In the data rows, the value 128 means zero.
Some points:
154/144/76/120/95/108/142/82/100/59/106/119
56/103/81/38/81/124/104/110/82/87/107/75
111/137/108/80/148/145/140/141/111/140/102/122
131/101/155/151/147/126/87/142/127/95/102/90
153/120/166/175/163/117/94/158/128/127/151/116
184/140/109/162/144/106/199/89/152/130/102/163
147/116/141/135/163/150/162/129/130/146/97/117
136/132/45/114/67/89/105/84/103/45/113/104
151/168/91/137/84/132/140/120/142/86/178/146
152/131/61/126/95/98/135/65/108/62/71/107
111/148/123/94/149/133/144/130/117/138/106/111
141/81/155/184/121/116/134/144/117/176/163/176
132/100/122/122/111/48/108/138/31/147/159/127
131/107/154/160/116/120/90/144/109/114/135/110
118/166/149/138/89/96/67/174/150/140/177/120
135/164/147/117/173/159/181/161/146/154/146/135
174/180/87/148/100/140/160/148/152/98/167/152
125/107/145/170/94/137/151/113/153/199/140/196
136/101/159/162/141/118/98/159/114/142/138/141
99/72/111/145/82/134/79/120/126/69/164/113
131/186/142/131/111/102/114/118/205/175/131/164
84/129/116/114/76/89/84/88/150/134/108/125
148/151/161/144/178/170/132/158/132/127/127/103
123/93/139/157/109/87/84/149/83/136/138/132
113/170/148/111/111/101/108/114/185/176/126/144
132/107/139/153/171/158/182/131/127/153/106/140
114/91/129/108/83/47/24/140/80/102/122/77
144/100/168/164/148/139/112/150/129/135/149/136
146/155/212/187/160/161/114/180/167/146/167/125
95/85/131/146/109/177/152/100/161/130/116/146
107/152/128/87/132/151/133/144/116/137/131/120
127/125/49/112/64/80/94/85/123/44/122/100
117/136/129/85/152/136/146/131/108/144/118/128
119/186/146/116/99/96/95/138/194/169/123/149
191/155/110/147/154/143/199/119/172/110/127/167
193/198/144/160/146/82/177/109/157/184/124/179
152/175/164/138/185/176/196/181/138/170/169/161
119/82/113/178/68/136/97/97/151/53/153/107
149/123/55/120/89/89/127/89/115/60/116/109
72/68/109/105/102/159/118/75/138/97/85/104
120/190/124/98/113/109/118/156/140/199/152/145
142/124/149/138/174/146/114/135/137/115/122/88
150/119/179/188/143/139/170/147/167/208/174/201
135/108/145/124/159/126/92/141/122/106/99/81
115/79/147/175/109/103/112/141/106/145/167/157
105/139/111/81/145/144/132/122/97/126/119/108
161/139/169/176/179/156/122/174/162/140/145/104
107/141/106/86/153/129/136/123/85/118/101/109
88/126/105/65/122/119/119/123/90/122/97/102
85/105/89/55/126/115/126/87/88/100/94/102
124/108/157/160/149/200/187/132/180/174/165/216
113/126/126/89/149/138/136/129/85/140/106/128
132/131/157/137/161/185/126/137/142/106/124/103
151/176/150/96/188/186/181/164/142/176/155/147
148/116/66/124/116/90/155/65/105/86/71/115
168/147/178/153/172/170/119/172/157/141/118/95
117/138/133/73/138/130/153/131/93/132/106/122
111/75/144/164/112/115/109/115/128/160/145/169
85/146/123/86/118/154/135/139/109/148/167/135
96/113/119/83/135/125/112/134/110/105/105/106
106/81/112/121/138/158/146/95/135/127/87/122
There is one direction along which these points spread out most. For each point below, how far along it does it lie, from 0 to 99? 50 is the average, and the first point above lies past it.
136/132/45/114/67/89/105/84/103/45/113/104 -> 82
117/136/129/85/152/136/146/131/108/144/118/128 -> 50
99/72/111/145/82/134/79/120/126/69/164/113 -> 66
174/180/87/148/100/140/160/148/152/98/167/152 -> 45
184/140/109/162/144/106/199/89/152/130/102/163 -> 42
111/75/144/164/112/115/109/115/128/160/145/169 -> 46
131/101/155/151/147/126/87/142/127/95/102/90 -> 55
107/141/106/86/153/129/136/123/85/118/101/109 -> 60
153/120/166/175/163/117/94/158/128/127/151/116 -> 41
132/131/157/137/161/185/126/137/142/106/124/103 -> 43
105/139/111/81/145/144/132/122/97/126/119/108 -> 57
168/147/178/153/172/170/119/172/157/141/118/95 -> 33
113/126/126/89/149/138/136/129/85/140/106/128 -> 53
84/129/116/114/76/89/84/88/150/134/108/125 -> 64
135/164/147/117/173/159/181/161/146/154/146/135 -> 32
56/103/81/38/81/124/104/110/82/87/107/75 -> 83
146/155/212/187/160/161/114/180/167/146/167/125 -> 24
161/139/169/176/179/156/122/174/162/140/145/104 -> 30
148/116/66/124/116/90/155/65/105/86/71/115 -> 71
117/138/133/73/138/130/153/131/93/132/106/122 -> 54
106/81/112/121/138/158/146/95/135/127/87/122 -> 56
95/85/131/146/109/177/152/100/161/130/116/146 -> 48
136/101/159/162/141/118/98/159/114/142/138/141 -> 43
131/186/142/131/111/102/114/118/205/175/131/164 -> 38
152/175/164/138/185/176/196/181/138/170/169/161 -> 19
111/148/123/94/149/133/144/130/117/138/106/111 -> 52
107/152/128/87/132/151/133/144/116/137/131/120 -> 50
118/166/149/138/89/96/67/174/150/140/177/120 -> 47
85/105/89/55/126/115/126/87/88/100/94/102 -> 74
114/91/129/108/83/47/24/140/80/102/122/77 -> 76
147/116/141/135/163/150/162/129/130/146/97/117 -> 42
141/81/155/184/121/116/134/144/117/176/163/176 -> 36
120/190/124/98/113/109/118/156/140/199/152/145 -> 41
123/93/139/157/109/87/84/149/83/136/138/132 -> 55
148/151/161/144/178/170/132/158/132/127/127/103 -> 37
88/126/105/65/122/119/119/123/90/122/97/102 -> 66
113/170/148/111/111/101/108/114/185/176/126/144 -> 43
96/113/119/83/135/125/112/134/110/105/105/106 -> 62
131/107/154/160/116/120/90/144/109/114/135/110 -> 52
152/131/61/126/95/98/135/65/108/62/71/107 -> 75
142/124/149/138/174/146/114/135/137/115/122/88 -> 47
72/68/109/105/102/159/118/75/138/97/85/104 -> 69
132/100/122/122/111/48/108/138/31/147/159/127 -> 61
125/107/145/170/94/137/151/113/153/199/140/196 -> 34
